A state moves one step at a time under one of 8 hidden systems, and each row is a state written as 18 numbers. Each run below is a few steps of one system.
zubop, trace 1 (8 x 18):
[[-47  28 -30 -25  12  47 -20 -16  40  13  -1 -27  -3  -4 -22  25  -9   9]
 [ 16  23  12  29  32 -18 -16  -7  35  -5 -19 -26  14  15  61 -45 -12  10]
 [ 61 -19 -19   3   6  25  27  15 -47  -8   8  31  49   6   9  11  -1  15]
 [-36  21 -24  19 -10  61   4  -5  15  -4  24 -13  -8 -30 -48   9  23  17]
 [-23  15  33  36 -10  -6 -20   5   1  12 -21 -25 -23   8  38 -73 -21  12]
 [ 16 -25 -19 -20  -1  13  12  13 -70   5 -24  45  15  35  35  23 -26  19]
 [-50  21 -36  -2  12  31  20 -24  28  -2   8 -18   3  -3 -22  60  28  42]
 [  8  34  32  47  -6 -35   9   3  46  13 -28 -35  23 -11  29 -56 -15  28]]
Tado, trace 2, 8 rows:
[[ -5   6  -3   9 -26  15  31   8 -68  16 -22  42 -14  15 -19  14  -9  32]
 [-33  29   4  46 -23  16  30   0  -1  16 -20 -12   1  -9  -3 -15  -1  60]
 [-16 -13  26  25 -10  10 -17  13 -18   6  -3 -26  -7  10  43 -66 -15  14]
 [-36 -43 -14   7 -21 -12  -9  16 -18 -24 -26  33   3  -5  54   6 -18  -6]
 [-32   5 -27   8  26  -7   6 -16  42 -15 -16 -16  23  10  48  35   7  34]
 [ 44  -3  12 -26  36 -11  -8  -5   1  15   1 -33  33  41  43 -19 -13   9]
 [ 29 -39  -7 -31 -33 -17  18  26 -20   8 -16  26  54 -13  -5  24 -30  -9]
 [-30  -2 -24  -8 -17  33  11   0  41   8  12 -37  46 -30 -26  26   3  27]]
roke, trace 3, 8 rows:
[[  7  -7  15  41   5 -18   6   0 -12 -25  10   9 -22  -2  18 -22  29  -4]
 [-20  -1  16  27 -29 -27  26   4 -13   0 -12  12 -16 -12 -11   2  13  18]
 [-36  12  15  -3  -3 -13   0 -13   9   9   3 -21 -37   8 -14   5  15  10]
 [  7   9  17  -4  11 -42  -4 -10  31   0  -5 -18  -5   3   3  -2   6 -13]
 [  2  10  -1  -9 -16 -19  15   3  23  14 -21  -3  28 -12 -13  18 -17  12]
 [-12  11  -5 -27   7  26 -14  -5  14  19   5 -28   7   8  -9   1 -14   7]
 [ 29   5   0  -7  20   4 -22   2  18  -2  -1  -5  16   2  14 -21 -15 -24]
 [ 12   2 -18  13 -11  18   9  14   0  -3 -18  22  35 -17   7   3 -20  10]]
roke, trace 4 (8 x 18):
[[-46  -6 -17  23 -10   5   2   2   5 -14 -20  12  -4  -7  30  10  -3  21]
 [ -9   7  14   2  20 -11   4 -14 -19   9  -4 -19 -21  40  34  -8   7  27]
 [ 44  35  16  15  13 -27  18  -7  -2   8 -10  13  -7   8 -17  -5   7   0]
 [ -3  12  -3  16 -19  14  22   2  21   4  13 -12  16 -33 -45   8  17  15]
 [-28 -20  19 -12 -14  10 -28   5  17   6  20 -44  -8 -10  -2 -33  -2 -16]
 [ -4   2   3  -2  -3 -31 -25   6  20  -5 -39  21  -1  -5  30 -13 -35 -28]
 [-20  21 -28  10   8   9  18  -6   7   3 -33  13  20  11  23  33 -13  45]
 [ 21  19  12  -8  33  25   3 -15 -17  20  24 -40  -2  39   6 -19  13  30]]
lan, trace 5:
[[ 10 -38  17 -29   0 -19  -3   1 -19   0  26 -16  -3  14  -1   5  15 -18]
 [ 11  16   8  -1 -15 -26  17  -2  -4   6  -8  24 -15 -12 -43  19   6 -12]
 [-20  11   5  11  -4   4  -6  -5  40  -3  12 -29  -5 -21 -17 -10  13  -2]
 [ 16 -17  17 -34   2  -8 -19   3   3  15  12 -26   8   9  -2 -15 -11 -21]
 [ 22  21  -8 -14  -8   5   1   3  -4  11 -13  28   3 -10 -38  14 -18 -17]
 [-19  25 -14   6  14  34 -11 -10  27  -1  12 -20  -6  -7 -14  -1   8   7]
 [ 27  -7  11 -21  24   8 -19  -4 -10   3  22 -21  -2  24  12 -21   2 -16]
 [ 41  10  -8   1  -2   6  14   5 -18  -1   1  33   9  -9 -32  11   1 -12]]
zubop, trace 6:
[[ 51  -5  11 -12  -5 -42  13   9  18   9 -13   2  46  -9  -2   2 -16 -11]
 [ 17 -16 -24  -5  -9  20  -8  12  14 -23  14  26  21 -39 -31  18   5 -40]
 [-26 -18  17   0  -3  13 -30   0  20 -10  36 -41 -22 -14  -5 -35  18 -25]
 [ 24  -5  24 -33   9  -6 -26   3 -30  24  -4  -8 -16  35  14 -34 -28 -21]
 [ 13  14 -30 -29  39  14  -5 -19 -15  -8   1  30 -17  27  -7  50   9 -12]
 [  2  31  11  28  28 -22  17 -24  39 -10  20 -31 -18  -1 -12   5  48  15]
 [ 55   7  36  27 -22 -37  19  15 -21   9 -10  17   4 -10 -14 -41  -7 -10]
 [-14 -27 -20  -6 -28  19   0  14 -42 -18   6  55 -24 -21 -34  30   5 -30]]
zoso, trace 7 (8 x 18):
[[-15  -6  -2  48  17  18  -2  -3  -2 -33  24  -7 -17  -3  30 -25  36  10]
 [ 26  25  27  37   3  -9   2   3  10   8  -8 -20   8  -1  15 -58  -6  11]
 [-15  -6  18   9 -53 -15  20  18   2  23 -19  -9  21 -27 -22 -13 -21  20]
 [-63 -19   2 -26 -16   8   1  -5  -9  18   0 -32 -11  16   8  18  -3  29]
 [-18  -1  -4 -15  25 -21 -23  -9  -9  -3 -32  13 -21  38  58   6 -21  -2]
 [  1 -12 -15  41  -3 -34  15   7  13 -39 -23  43  13 -21  34  16  12  -4]
 [  0   6  -6  41  13  12  25  -7  33 -17  25 -37  31 -14  14  -3  39  39]
 [ 27  35  10  -3   5  13   6   2   5  39 -21 -29  36  21  11 -31 -36  38]]
tebot, trace 8 (8 x 18):
[[  1   2  23  -5 -34 -16 -12  11  12   9   0   4 -17 -34 -50 -18 -10 -41]
 [-18 -24 -16 -42 -12  29   3   1 -14   8  27  -8   4  -3 -38  39   9  -2]
 [ 40   2 -21  -9  49  -3   0 -16  21 -26  19   4  18  10  13  29  26 -16]
 [ 42  26   6  52   1  20  10   7   6 -11  12   5  10 -27 -18 -42  14  -1]
 [-23  17  12  -8  -7  39   2  -5  -1  35  14 -56   4  11 -15 -23  -3  39]
 [  8   5  26 -42  32 -49 -18 -23  22  12   6 -32 -26  33   5   4   7 -24]
 [ 24   4  18  11 -25 -30  14   5 -19  -7   7  38 -35 -26 -61   6  18 -38]
 [-28  -8 -29   0 -10  44  33  -5 -15   1  26  -9  13  -8 -34  48  32  42]]
tebot, trace 9 (8 x 18):
[[ -8   4  -6 -14  -6 -30  18  -4  30  10 -23  -8  29  -2   2  35 -10  20]
 [ -4  -7  -2   6 -10 -23 -11   5  44 -17  -7   3  13 -33  -1   2  -2 -29]
 [  7 -26  -4 -10 -28  19  -3  20  -1   2  13  -1  31 -28 -19  -6 -10 -12]
 [ 14   5 -19 -31  19  24 -13  -4  14   8   3  -9  25   7   0  15 -16  -3]
 [ 22  15  -2   3  23  10 -26  -4  16 -13   9   4 -10  -4   1 -20   1 -33]
 [  8   1   9   5  -9  31  -2   7 -29   8  17  -2 -11   0 -21 -26   3   0]
 [ -4  13  -1 -19  22  12   1 -15 -13  15   6 -16 -12  33   2  13   6  19]
 [ 12  13  12  15  20 -28   0 -12   4 -12   1   7 -27   9   6  -3  21 -13]]
nug, trace 10, 8 rows:
[[ 22  -7  12  12  -4 -23   4  11 -29   1 -26  23   7  17  39 -21 -20   4]
 [-17   3  -6  30 -10 -18  39  -1 -10  -4 -21  12  12   3  18  24  11  47]
 [-40   7 -10   0 -13  31  -4   5   8  18 -19 -23  18   0  18  -9 -27  35]
 [ 19 -14  22 -12 -38 -15   5  22 -13  26 -19  -4  31  -8  -5 -27 -37   1]
 [ -7 -26 -17   1 -35  -9  29  16 -27  -7 -18  43  20 -20 -12  41  -4   8]
 [-40 -17 -29 -17   5  26 -19   4 -17  -4 -24  16   3  19  48  16 -30  11]
 [ 29 -10  21  -8   5 -32   8   5 -17  18 -23 -11  29  33  50 -21 -26  20]
 [  0 -11  -9  22 -22 -11  55   6  -4   1  -6  -1  49 -12  -1  32  17  55]]
nug, trace 11:
[[ 11   0 -21  16  -2  23   8  13 -13  -5 -22  22  35  -2  29  -2 -23  21]
 [-14 -23   4  22 -20  -2   8  16 -20  -4 -14   4  15   1  38 -18 -10  25]
 [-10  -1   5   8 -23   1  23   9 -33  18 -22   7   9  11   7   0 -15  40]
 [ -9   4 -14   8 -22  11  11  14  -4  10 -33  16  29  -9  13   3 -33  25]
 [-19 -25   0   1 -31  -9   4  18 -13   5 -26   9  21  -5  27  -7 -29  13]
 [-10 -18  -1 -10 -24 -13  19  12 -32  15 -26  14  16  12  15  15 -23  26]
 [ -8  -9 -20  -5 -10   5  13  10 -10   7 -29  13  36   7  27  20 -27  30]
 [-10 -28  -5  -4 -18   0   8  16 -11   6 -18  -5  38   5  38  -2 -25  25]]
zoso, trace 12 (8 x 18):
[[ 44 -14  29  -8   5  20 -11  10 -35  13  34 -26   3  16  -3 -53   3 -12]
 [ 10  13  32  -5 -34 -36  15   5 -26  24 -13  19 -33  -7 -54  -5  -6 -16]
 [-48 -21   3 -32 -14  -3 -24  -6  28  -2  21 -25 -26 -17 -29  18  12 -31]
 [ 24 -30  12 -40  32 -19 -27  -4 -12  -4  19 -15  -5  36  35  -7   2 -30]
 [ 46   3  10   6   0 -61  24   0  -5 -12 -11  43  -3  -6 -18  24  13 -23]
 [ -1   5 -11  -5   6   4   9 -12  49 -11  34 -29  17 -29 -43  30  35  -7]
 [ 45   4   2 -50  30  25 -17  -4  -4  27  17 -32  28  30  -1 -10 -20  -6]
 [ 31   6  -5 -23 -19 -13  14   9 -42  12 -24  62  -7   0 -41  33 -23 -21]]
lukap, trace 13, 8 rows:
[[-25  -4   8  45 -14  17  -9  14 -29  -8 -20  13 -19   3  44 -49 -14  16]
 [ 41  24  11  32 -23  -6  24  17 -35  14 -33  42  11  -5  -8 -26 -25  13]
 [-13  36  -2  15 -14  -9  21   0  20  28 -50  -5  28   2  13   0 -36  48]
 [-38 -10  15  -8 -28 -10 -25  13 -12  19 -40   1 -10  10  39 -33 -49   0]
 [ 22  -3  -9  -7 -21 -18   3  19 -34   3 -47  66   9   1   8  10 -44 -15]
 [ -9  22 -22  10  17 -18  23  -9  -3   3 -52  25  18  29  47  34 -21  46]
 [ -5  -1  16   8  16  -7 -24   2 -21   6 -28  -7 -10  40  74 -45 -30  12]
 [ 63   0  -5   3  -5   9  -1  26 -29   7 -29  40  45   2  23 -28 -48  -8]]
Tado, trace 14, 8 rows:
[[-23 -12  -9  26  -8 -17  34  -4  -6 -20   4  12  -3  -8   0  36  35  27]
 [-15  30  20 -11  16  -6  -8 -17  11  27  -8 -39 -19  31   9 -16  -7  22]
 [ 36  -5   5   5  -8  -2 -11  19 -22   1 -20  33  13  -2  15 -30 -33 -21]
 [-27 -24 -13  21 -27 -17  23   7  20 -21  -1   9  23 -35  -3  30  19  11]
 [-25  14   9 -18  27  12 -24 -19  32  11  16 -55 -12  19  12 -15   5   6]
 [ 42 -14  -4 -18  13   8 -23  12 -36  -5  -5  37   1  17  19 -12 -24 -34]
 [ -9  -8 -21  12 -17 -20  42   0   6 -15  -8  28  23 -22 -19  59  21  22]
 [ -7  34  20  -9  18  11  -4 -19  30  32  15 -67  -3  17 -13 -22   5  28]]
lan, trace 15:
[[-41  -5  -9  -4 -25 -12  12   2  39   8 -18 -22  30 -22  -3  25  -9  23]
 [-21   7  21 -27   1 -17 -24  -4   5  27 -26 -25 -12  28  28 -21 -35   3]
 [ 26  11 -18  -1   3  -9 -16  11   8  -8 -40  49  17 -10  15   1 -41 -29]
 [-22  18 -40   9  13  30  12  -8  28  -5 -14  -2  35  -4  16  33  -4  39]
 [  1   7  16   0  27   4  -8  -9 -22  15  -5 -28  -8  49  52 -32  -8  30]
 [ 42  -8  -8  27  -9  -8   8  22 -33 -18 -23  59  16  -9  20 -13 -16 -13]
 [-48 -10 -33  27 -18  28  28   2   2 -15  -1   5  20 -18   4  37  18  46]
 [-37 -20  27  -7  12 -18 -12 -12 -28   7   3 -34 -38  46  51 -22   7  20]]
lukap, trace 16, 8 rows:
[[  5  12  -1  -7 -14  -9   7   2  31   8  -6  -6  21 -24 -29  12  -8  -4]
 [-44 -20   0 -16 -17  -7  -4  -1   8   1   0 -14 -10  -2   1  17   1   3]
 [ -1 -10   8 -13   2 -18 -12  -3 -17  -8   3  19 -34   7  -8   7   7 -30]
 [ 28   6  -7   7  18 -25  15  -8  14 -16   1  13  12  -2   0  24  20  -5]
 [ -4 -11  10  -4  14  -6   6  -8   9   2  18 -39  10  16  20  -3  18  22]
 [ 18 -10  12 -23   1  15 -24   5  -8  10  20 -15  -2   3 -14 -24  -8 -26]
 [ 10   2 -25  -9  -3  21   3   4  13  -7   5  17  23 -23 -26  27  -1 -12]
 [-45  -3 -12   6   6  16   3 -11   2 -11  11 -10 -20   5   7  20  24  20]]

Which system made each run below?
trace 17 (2 x 18):
[[-31 -38  26   9 -18 -19 -27   9   6 -17  16 -22 -24 -12  22 -37   9 -30]
 [ 47 -15   8 -13 -18 -22  27  11 -29   3   9  30  11 -11 -42  22  10 -17]]
 -> lukap
trace 18, 2 rows:
[[ -4  18   2  -9 -11  12 -14   7  28  21 -19 -19  21 -12  -5 -21 -36   2]
 [ 11 -30  -7  12  -5  25 -14  17  -1 -20  19   1  23 -21  14 -22   2 -19]]
 -> Tado
trace 19 (2 x 18):
[[ 31   1  -2   4   8 -29  40  -4  13   3  -6  -8  47   5  10  26  11  34]
 [ 11   9  11 -30 -14  24   7   2 -19  37  16 -24   5   7 -47  -4  -9  12]]
 -> roke
trace 20, 2 rows:
[[ 10  -1  35 -29 -24 -16  -4   3  -9  32  12 -25 -15  -1 -47 -19  -8 -16]
 [-10  10 -11 -11  -6  -9 -25   1  47 -10 -12  13  -3 -31 -21  11 -15 -43]]
 -> roke
trace 21, 2 rows:
[[  4 -45  -9 -38   2 -23 -16   9   4 -10  -6   3  30   7  37  18 -18 -25]
 [ 19 -10  -9   8  17 -28  35 -10 -18 -19   6  24   3  12   9  43  35  14]]
 -> zoso
trace 22:
[[ 22 -11  20 -32  11  -1 -32   5 -17  16   3 -13  -8  24  13 -32 -23 -27]
 [ 18   9 -22 -31  38  18 -12 -16 -13  -5   8  19 -14  27  -5  33   4 -17]]
 -> zubop
trace 23:
[[ 41  44  -1  40  -3  -7   2   5  30 -10 -16  31   4 -38 -31 -21  -5 -25]
 [-18 -15 -14  -4  -8  49  -1   5  29   4  31 -51  47 -22  -6  -5   7  20]]
 -> lan
trace 24, 2 rows:
[[ 13 -37  -8   5 -20 -45   4  22 -15 -27 -31  58  17 -14  33  16 -19 -27]
 [-49 -23 -14  -5  11 -18  16 -11 -27  -8 -18   8 -13  37  52  43  11  39]]
 -> nug
trace 25, 2 rows:
[[  2  18  16 -35 -14  -4 -18   1 -22  32 -18  11 -31  13 -34  -9 -35 -23]
 [-18   3 -18 -10  29 -19 -16 -17   5 -23 -12  29 -34  18  20  36   9 -22]]
 -> zubop
trace 26, 2 rows:
[[-35 -26   6   6 -24 -16 -10   8  19 -12  -1  -6  -6 -24   7  -4   2 -14]
 [ -4 -30  12 -32 -11 -17 -13   7  -4  12  -3 -16  12   9  15  -6 -20 -11]]
 -> zubop
trace 27:
[[ 14 -13  -2  34 -27 -29  10  17   5 -30 -10  48   2 -44 -15   5   8 -32]
 [-26 -18 -28   4 -28  52  19  14  -8   6   4 -10  46 -19  -6  15  -8  40]]
 -> tebot
trace 28, 2 rows:
[[  3   1  -9   4  22   2 -15   0  12  -6 -21  -6  22  17  57 -14 -22  10]
 [  1   7  15  11 -15  -8 -23  13  -8   6 -30  19 -13  -4  15 -41 -36 -20]]
 -> tebot
trace 29, 2 rows:
[[ 16  -1 -17 -19   8  40  14  -3 -17  10  27 -11  22   7 -24  20  13  20]
 [ -9  46   3  23   8  20 -12  -7  27   7  -9 -11 -15  -8 -13 -26  -5   6]]
 -> zubop
trace 30, 2 rows:
[[-30 -19   0 -26 -19   1  -2   3 -25  13  -8   2  -9  12   0  17 -13   8]
 [-22  12  -8 -18  10 -14  -5 -11  24   6 -20  -9   0  12  13  24 -10  10]]
 -> zubop
trace 31, 2 rows:
[[-29 -10  -2 -36  35 -28 -28 -22  32  -7  -2 -26 -14  28  38  23   4 -15]
 [ 32   0  20 -32  24 -31  11 -16  22  18  23 -51  21  24  -5   9  19   9]]
 -> nug
trace 32:
[[ 29  -1  -3   8 -15  18 -17  26  28   5 -20  -5  59 -29  20 -43 -46 -11]
 [-16  10  -2 -39 -11  39 -47   9  12  30 -16 -15   4  -3  -7 -27 -56 -23]]
 -> tebot
trace 33:
[[-20  -1  17  12 -22 -10  23  -1 -12  12   4 -15 -11   0 -15  -1  15  28]
 [-20  12  10   3 -11  14 -19   3  -5  14 -15  -6 -17   4   6 -29 -23   1]]
 -> Tado
trace 34, 2 rows:
[[ 14  47  13 -24  38  18 -31 -22  25  24  11 -37 -25  26 -17 -24  -6 -11]
 [ 33 -19   3 -28 -29 -12 -16  26 -17   7 -21  41  18 -17 -15  -9 -46 -47]]
 -> zoso
trace 35:
[[  0 -17 -17 -59  27  14 -15 -14  28   4  29 -33  22  13  -8  41   7 -13]
 [ 49   6 -18 -44  26  37  -5  -4 -23  13  18   8  21  18 -26  20 -10 -11]]
 -> Tado
trace 36 (2 x 18):
[[ 43  31  11  -3  10 -29   8  -2 -20  16 -34  32  -5  22   4  -4 -25  -3]
 [  9  11 -10   2   8 -16   4   1  32   4 -34  -7  46   4  42   3 -27  21]]
 -> lukap
trace 37 (2 x 18):
[[ 11   1   2  -7  15 -20  17  -7 -32   2 -12  17 -10  34  20  19   5  16]
 [  9  21   5   3 -13 -19  24   2   2  21 -30   6  20   1  -6   9 -18  27]]
 -> Tado
trace 38, 2 rows:
[[ -5 -27  -8 -33   5   4 -17   2  11  -2  10 -15  18   3  11  13  -7 -13]
 [ 17 -13 -10 -26   6  -2 -10   5 -13   1 -12  19  15  12  16  11 -22 -15]]
 -> roke
trace 39:
[[ 11  19 -33  10  15  64  -8   3  15  -5   7  -1  35 -14   1  -3 -10  12]
 [  6  -1  -6 -15  27  47  -8  -7 -36  10  22 -18  -3  37  16 -10   5  21]]
 -> lan
trace 40, 2 rows:
[[ -3   6 -17 -31   9   5 -13  -4  17   6 -12   1  12   6   1  23 -20  -7]
 [ 11 -14 -21  -7   8  10   1   3 -17 -14  -1  26  11   5  12  22  -1  -6]]
 -> zoso
trace 41 (2 x 18):
[[ 11 -14  16 -12  -2 -21  -6  -1  -3  -6  20   2 -19  -7 -25   1  17 -34]
 [ 18  -6  16 -20   9 -19  -8  -7  11  -1  24 -17  -8  -1 -23   1  16 -29]]
 -> zoso
trace 42 (2 x 18):
[[  7   9 -11   6  -5  22 -47  14  23 -19  -7  30 -10 -38 -16 -29 -25 -65]
 [-11 -31 -15 -24 -11  71 -19  15 -46   5  28  -3   4   3  -8 -12 -10  -3]]
 -> tebot
